In the data rows, zero lies at 7.5, halfway between 7 and 8.
Here are some points:
9,10,10,9,10,8,10,8,9,10,10,8,8,10,10,9,11,9,10,10,8,9,9,11,10,9,9,8,11,8,11,8
10,11,12,11,9,10,10,11,11,11,10,11,10,11,10,10,10,10,11,8,8,8,8,11,10,10,10,9,11,11,9,11
13,12,12,13,11,13,12,11,13,11,11,8,13,10,8,12,8,10,10,11,10,13,12,13,8,15,12,13,13,13,12,13
10,10,9,10,8,11,10,8,9,10,8,10,10,8,8,10,10,10,11,10,10,10,11,11,10,10,9,11,10,9,9,9
10,9,9,10,11,8,10,8,13,10,9,9,10,10,11,8,8,11,10,9,9,10,10,10,9,10,11,9,8,12,11,11
10,10,10,11,8,10,11,10,10,10,10,8,9,9,12,8,10,10,8,11,11,11,9,10,8,9,10,8,9,9,8,10
10,10,8,10,9,11,11,9,9,8,10,10,10,10,10,9,8,8,11,11,11,10,8,10,10,10,10,9,10,10,9,9
10,10,10,10,11,9,10,11,8,8,12,10,12,10,10,10,10,11,11,10,10,11,12,10,10,10,12,10,10,8,10,8
11,8,12,11,9,10,8,11,12,10,10,12,10,11,11,10,10,11,8,10,10,11,12,11,10,11,11,10,11,10,10,11
10,8,9,9,8,9,10,10,10,11,9,10,9,10,9,10,9,10,11,10,8,8,10,8,9,10,9,9,8,8,10,9
11,8,11,10,10,10,10,10,11,10,10,10,10,10,11,9,11,10,10,10,8,8,8,11,10,11,8,11,8,11,8,12
10,8,9,8,9,9,10,9,8,10,8,8,8,10,9,8,11,10,10,10,9,9,10,9,8,9,10,10,8,13,8,10
14,13,11,11,11,13,11,11,11,11,12,11,14,11,10,13,10,11,11,8,10,13,8,13,14,15,13,15,13,12,11,14
11,11,11,11,8,10,11,8,11,10,12,11,12,11,10,11,11,10,10,10,8,11,11,11,10,11,10,12,11,9,9,11
12,12,11,11,11,12,11,11,10,11,11,11,11,10,10,12,9,9,12,10,10,8,12,12,12,12,12,13,12,11,11,12
9,10,10,8,8,11,11,10,9,10,9,10,8,10,9,11,11,9,8,11,10,10,9,8,10,11,9,9,10,9,10,9
9,8,9,9,10,8,9,10,13,10,9,10,10,10,12,9,8,10,9,9,9,9,8,9,8,10,10,9,8,12,11,10
8,11,8,11,10,11,8,8,9,9,10,10,9,10,10,11,10,9,10,10,8,10,10,11,11,10,10,10,11,9,10,9
10,10,10,10,10,11,10,10,9,10,8,11,10,8,9,10,10,10,10,11,10,8,10,11,8,10,10,12,12,10,10,8
8,10,10,11,8,11,11,10,9,11,8,11,10,10,11,10,9,8,10,11,11,10,10,11,8,8,10,11,11,9,11,10
13,12,8,12,10,13,11,11,8,11,11,8,12,11,11,12,11,12,12,12,11,8,12,12,13,13,12,13,8,12,11,13
10,10,8,10,10,8,11,10,10,8,8,10,11,10,10,8,10,10,8,10,9,10,8,10,8,8,10,8,10,10,10,8
8,11,10,8,11,12,12,10,8,11,9,9,9,8,10,10,8,10,10,11,10,11,9,11,10,11,10,10,11,10,10,10
10,11,10,8,8,8,10,11,9,11,11,11,10,10,10,11,10,10,8,10,11,10,8,9,10,10,10,11,10,9,9,10
10,9,9,9,11,8,10,10,10,10,9,9,10,10,10,8,9,9,10,9,10,9,10,8,9,10,10,10,10,11,10,8
10,10,9,10,8,10,11,8,9,10,10,11,9,10,10,8,10,9,8,10,11,10,10,10,10,9,10,8,11,9,10,10
11,9,10,11,11,9,10,10,13,10,10,10,12,10,12,9,11,8,9,11,9,9,8,10,10,10,11,10,9,11,11,10
15,13,8,13,11,14,11,8,8,12,11,11,14,11,10,13,11,11,11,10,11,8,8,13,13,8,8,8,8,12,11,15
9,8,9,10,10,10,10,9,9,9,9,9,8,11,9,10,10,9,10,9,10,8,9,9,10,9,9,10,9,11,10,10
8,11,8,10,10,11,8,11,11,10,10,8,9,11,8,9,10,11,10,10,10,11,11,11,10,10,10,10,10,10,8,11
9,8,10,9,8,10,8,11,9,10,10,9,8,10,8,8,10,9,10,11,10,9,10,10,10,10,8,8,10,10,10,8
9,9,10,10,9,9,10,10,9,10,9,10,9,9,10,11,9,8,10,9,9,9,10,10,9,9,9,8,10,11,10,10
9,9,10,9,10,9,10,9,9,10,9,10,9,11,9,8,10,10,8,10,8,8,9,8,9,9,9,9,9,10,10,10
9,8,8,9,9,10,10,8,8,8,9,9,8,10,10,9,10,10,10,11,10,9,9,9,10,10,9,8,10,9,11,8
10,9,9,10,10,9,10,12,9,9,9,10,9,10,10,9,11,11,10,11,8,9,10,9,8,8,9,9,10,11,10,8
10,10,8,10,10,9,11,8,9,10,10,9,10,10,10,9,10,10,8,10,9,10,9,10,8,10,10,10,10,9,10,8
10,12,10,11,10,11,11,11,8,10,10,10,10,9,11,10,8,10,9,11,12,8,9,9,10,10,10,8,10,9,9,10
13,11,11,11,11,14,11,11,12,11,9,12,11,11,12,11,10,11,10,11,10,13,11,12,12,13,12,13,12,13,11,13
16 more points follow, each with its number after it:
11,11,10,11,9,8,10,10,11,10,10,11,8,10,8,10,10,9,10,8,11,10,9,10,11,9,10,9,10,9,8,10 0
8,9,9,9,9,8,10,9,9,11,10,10,10,10,8,8,9,10,11,10,10,10,11,10,10,10,10,11,11,10,11,9 1
11,10,8,10,10,9,10,10,11,10,10,10,10,10,11,10,10,9,10,9,8,9,10,10,10,10,8,10,10,10,10,10 2
10,10,10,10,11,8,11,9,8,11,11,11,8,10,9,11,9,10,11,10,8,10,11,10,11,11,10,12,12,9,11,9 3
10,10,10,11,10,10,11,8,11,10,9,8,9,9,11,9,8,8,8,10,11,11,10,10,10,10,10,8,8,9,8,8 4
10,11,10,10,9,10,11,12,10,10,8,11,11,9,10,11,11,8,11,8,11,10,11,10,8,10,10,11,10,10,9,9 5
9,10,9,9,9,10,8,10,8,10,9,9,9,10,10,9,10,9,10,11,10,9,8,10,11,9,10,9,8,9,10,10 6
9,9,8,10,8,8,10,8,8,10,9,10,9,9,9,10,8,9,11,11,10,9,9,9,9,8,8,9,8,9,9,8 7
9,11,11,11,10,10,10,11,8,10,11,12,11,8,10,11,8,8,8,10,10,10,10,10,8,11,11,10,8,9,9,9 8
10,8,9,10,10,9,9,10,9,10,10,9,8,10,8,10,10,9,10,8,10,9,9,9,10,9,9,9,9,11,10,9 9
8,11,12,12,10,13,11,11,9,9,12,8,12,10,10,12,9,10,11,8,10,13,12,12,13,13,12,14,12,9,10,11 10
10,9,8,9,8,9,9,9,8,10,10,8,9,11,8,10,10,9,10,10,9,10,9,8,8,9,9,9,11,11,10,10 11
11,12,10,11,10,11,10,10,8,9,11,10,11,11,8,8,10,10,10,10,10,10,8,11,10,11,10,11,11,12,10,11 12
10,10,11,10,10,10,10,8,9,10,10,8,9,10,9,10,8,8,10,10,10,10,9,10,10,10,8,9,11,8,10,9 13
11,11,12,10,10,11,10,11,10,9,13,12,11,11,9,12,10,11,8,8,8,11,11,11,11,10,11,11,10,9,8,11 14
11,10,10,10,8,10,10,11,10,10,10,11,10,10,9,10,11,10,10,9,8,10,10,10,8,10,10,9,10,11,10,10 15
Which of these numbered points is nearest to each point below, ignoring the direction in which the first points spread most? Its number follows each.
11,11,11,8,10,9,9,12,11,10,11,12,12,8,10,12,10,11,11,10,11,12,10,10,11,10,10,11,10,9,11,8 > 5
13,13,11,11,12,14,11,11,9,12,12,12,8,10,10,13,10,11,12,11,12,13,12,12,13,14,12,15,14,11,11,13 > 3
11,11,12,11,10,10,10,8,9,10,12,8,10,11,9,11,9,8,10,9,10,10,11,11,11,10,10,11,11,8,11,8 > 13
10,8,10,8,8,10,8,10,9,10,10,11,9,10,10,9,11,9,10,11,10,10,8,11,11,10,10,11,10,10,10,9 > 6
9,10,9,10,11,10,8,10,8,10,9,10,8,9,10,9,10,10,8,11,11,10,10,10,10,8,9,9,9,9,10,8 > 6
10,11,12,11,10,11,9,10,10,8,12,12,10,11,9,11,10,9,10,10,9,11,10,10,10,10,10,10,11,9,9,9 > 14
12,11,10,12,11,8,11,11,9,11,10,11,12,9,10,12,8,8,11,10,11,12,8,11,13,12,11,13,13,10,10,8 > 3
10,9,9,11,11,9,9,10,12,10,8,8,12,10,13,9,10,8,8,8,9,10,10,9,8,11,8,9,8,12,12,10 > 2
11,13,8,11,12,10,10,11,12,8,8,11,14,10,11,11,9,13,10,10,9,11,12,9,12,11,10,11,11,8,10,11 > 2
11,11,11,11,9,11,9,12,10,9,13,12,10,10,9,12,9,10,11,9,10,11,11,8,10,11,11,12,11,9,9,11 > 14
11,11,8,11,10,12,11,10,8,11,11,11,12,10,10,11,10,11,11,10,10,12,12,12,12,12,10,14,12,11,10,11 > 1
10,9,8,11,10,9,10,10,10,11,8,10,10,8,10,11,9,10,11,10,9,9,9,10,9,9,10,12,8,10,10,10 > 7
9,11,9,10,10,11,11,10,8,10,8,9,8,8,10,10,10,9,8,11,11,8,9,10,10,8,9,9,9,8,9,8 > 6
8,11,10,10,10,11,12,8,9,10,8,9,8,8,11,8,8,10,8,12,10,9,10,11,10,10,10,9,9,9,8,10 > 4
10,11,11,11,10,8,9,10,12,10,8,11,10,11,10,9,10,10,9,10,9,10,8,11,11,10,10,10,10,9,8,11 > 0
8,8,10,10,8,9,8,9,10,10,10,9,9,10,9,9,11,9,9,8,10,9,9,10,10,9,8,9,9,10,10,10 > 9
11,12,12,10,10,12,9,13,11,9,12,12,13,10,8,13,11,12,12,10,12,12,11,9,8,10,12,12,12,9,10,11 > 5
9,9,10,9,10,9,9,10,10,11,10,10,9,9,9,10,10,8,10,10,10,9,9,10,9,9,9,10,9,11,10,10 > 9
10,10,11,10,8,10,10,10,10,10,10,10,10,11,10,11,10,10,10,10,9,10,11,8,10,9,10,10,8,10,11,9 > 15
10,10,8,10,11,9,8,10,12,10,9,9,10,10,11,9,10,11,10,9,8,9,10,10,8,10,8,8,9,11,8,8 > 2
9,10,8,9,8,10,11,11,9,11,8,8,8,10,9,10,10,9,9,11,11,9,9,10,10,9,9,8,8,9,10,8 > 6
10,11,9,10,9,11,11,11,8,10,8,11,9,10,10,10,10,10,10,11,11,8,10,8,11,10,10,10,11,9,10,9 > 6
10,9,10,8,11,8,10,10,8,8,8,9,9,11,10,9,10,11,11,10,10,9,8,10,8,9,9,9,10,11,10,11 > 12
8,12,11,11,10,10,10,11,10,11,12,11,11,11,10,13,9,8,11,10,11,11,8,10,10,11,11,8,8,10,11,8 > 8
10,10,10,8,9,9,11,10,13,9,10,9,11,10,12,9,10,11,10,11,10,9,10,10,9,11,8,10,10,10,10,12 > 2
10,11,10,10,11,11,11,9,9,10,9,9,8,8,8,10,10,9,9,10,11,10,9,8,11,10,10,10,10,8,10,9 > 13
10,9,10,8,11,9,10,9,12,9,9,10,9,11,11,9,10,9,9,9,10,9,10,9,10,9,10,9,10,10,9,10 > 2
11,9,10,10,11,8,8,8,13,8,9,9,10,11,11,8,10,10,8,10,9,9,11,10,9,11,10,9,9,11,11,11 > 2
9,10,9,10,9,11,11,10,8,11,9,10,9,9,8,11,10,9,10,10,11,10,9,10,9,9,10,10,10,8,10,9 > 7
12,12,12,12,10,11,9,12,13,11,11,12,8,11,8,11,10,11,11,10,10,12,12,11,11,8,12,11,11,10,11,12 > 0
9,10,9,9,10,10,10,9,8,10,11,10,8,9,8,10,10,10,10,8,11,10,9,10,9,8,9,10,10,9,10,8 > 9
14,12,8,12,11,13,11,8,8,12,11,11,13,8,11,12,10,12,10,11,11,13,13,13,13,14,13,14,13,12,12,13 > 1
8,13,8,8,10,10,9,12,12,10,10,8,12,11,10,11,10,12,8,8,10,11,12,11,10,11,8,11,10,10,11,12 > 2
9,11,10,11,10,11,10,9,9,10,9,9,9,11,9,9,12,9,8,11,10,10,9,8,8,8,9,9,10,9,11,9 > 12
11,11,11,10,8,10,10,11,11,10,11,12,8,10,10,12,9,11,11,8,10,11,11,10,10,10,11,12,10,9,10,12 > 0
10,9,9,8,10,9,10,8,8,10,9,9,9,9,10,9,10,9,10,8,10,9,9,10,10,10,10,10,10,11,10,9 > 9
10,8,9,10,9,9,10,9,10,10,8,9,8,11,8,10,10,8,8,11,10,8,10,10,10,10,10,10,10,12,10,9 > 9
15,12,12,8,10,13,11,11,10,8,12,12,15,8,10,14,10,11,11,9,11,13,12,12,13,8,13,15,13,12,10,15 > 14
8,9,9,9,9,8,9,10,10,10,9,9,9,10,9,9,10,9,10,8,10,9,10,8,9,9,9,9,10,11,10,9 > 9
9,9,9,11,10,9,10,11,11,10,10,8,12,8,11,9,11,11,9,8,10,8,10,10,9,10,10,10,10,10,10,10 > 2
10,9,10,10,10,10,11,10,8,10,10,8,10,10,9,10,11,8,8,11,11,10,10,9,10,10,9,8,10,9,10,10 > 13
12,12,11,10,10,10,11,11,11,8,11,11,11,11,8,11,10,11,10,10,10,11,12,8,11,10,11,10,11,10,9,12 > 14
9,8,9,8,10,9,8,10,8,8,8,9,8,10,9,9,11,9,9,10,10,8,10,9,9,9,9,9,10,11,10,9 > 9
10,10,11,10,10,8,9,9,10,10,10,10,9,10,9,11,11,10,10,8,9,8,9,9,10,8,10,10,9,10,10,11 > 9
9,8,9,10,11,8,11,9,8,10,10,8,10,9,8,9,10,8,8,8,11,9,9,9,9,10,9,10,8,8,11,11 > 9
11,9,11,10,11,9,10,10,13,11,11,9,12,10,12,9,11,12,8,11,8,10,8,9,10,10,8,8,9,11,11,11 > 2
9,8,10,11,11,11,10,10,9,11,10,9,9,9,12,8,11,10,8,11,11,10,10,10,10,9,10,8,9,9,10,11 > 6
11,11,10,10,10,12,11,11,9,10,8,11,12,10,10,11,9,10,12,9,10,11,10,10,11,11,10,12,11,10,11,11 > 5
10,10,9,10,8,11,10,10,8,11,10,10,8,9,9,11,10,10,10,10,11,10,10,10,9,10,9,11,10,9,9,8 > 7
11,8,9,10,10,8,8,11,11,11,10,9,13,8,11,10,8,12,9,11,10,10,10,9,10,10,8,9,10,10,10,10 > 2
8,11,8,10,10,11,11,10,9,10,8,11,10,10,10,8,8,10,8,9,10,11,11,9,10,9,10,10,10,10,10,9 > 1
8,10,9,10,10,9,8,11,12,11,10,9,13,8,12,10,10,11,10,11,8,8,11,10,10,12,10,8,10,12,11,11 > 2
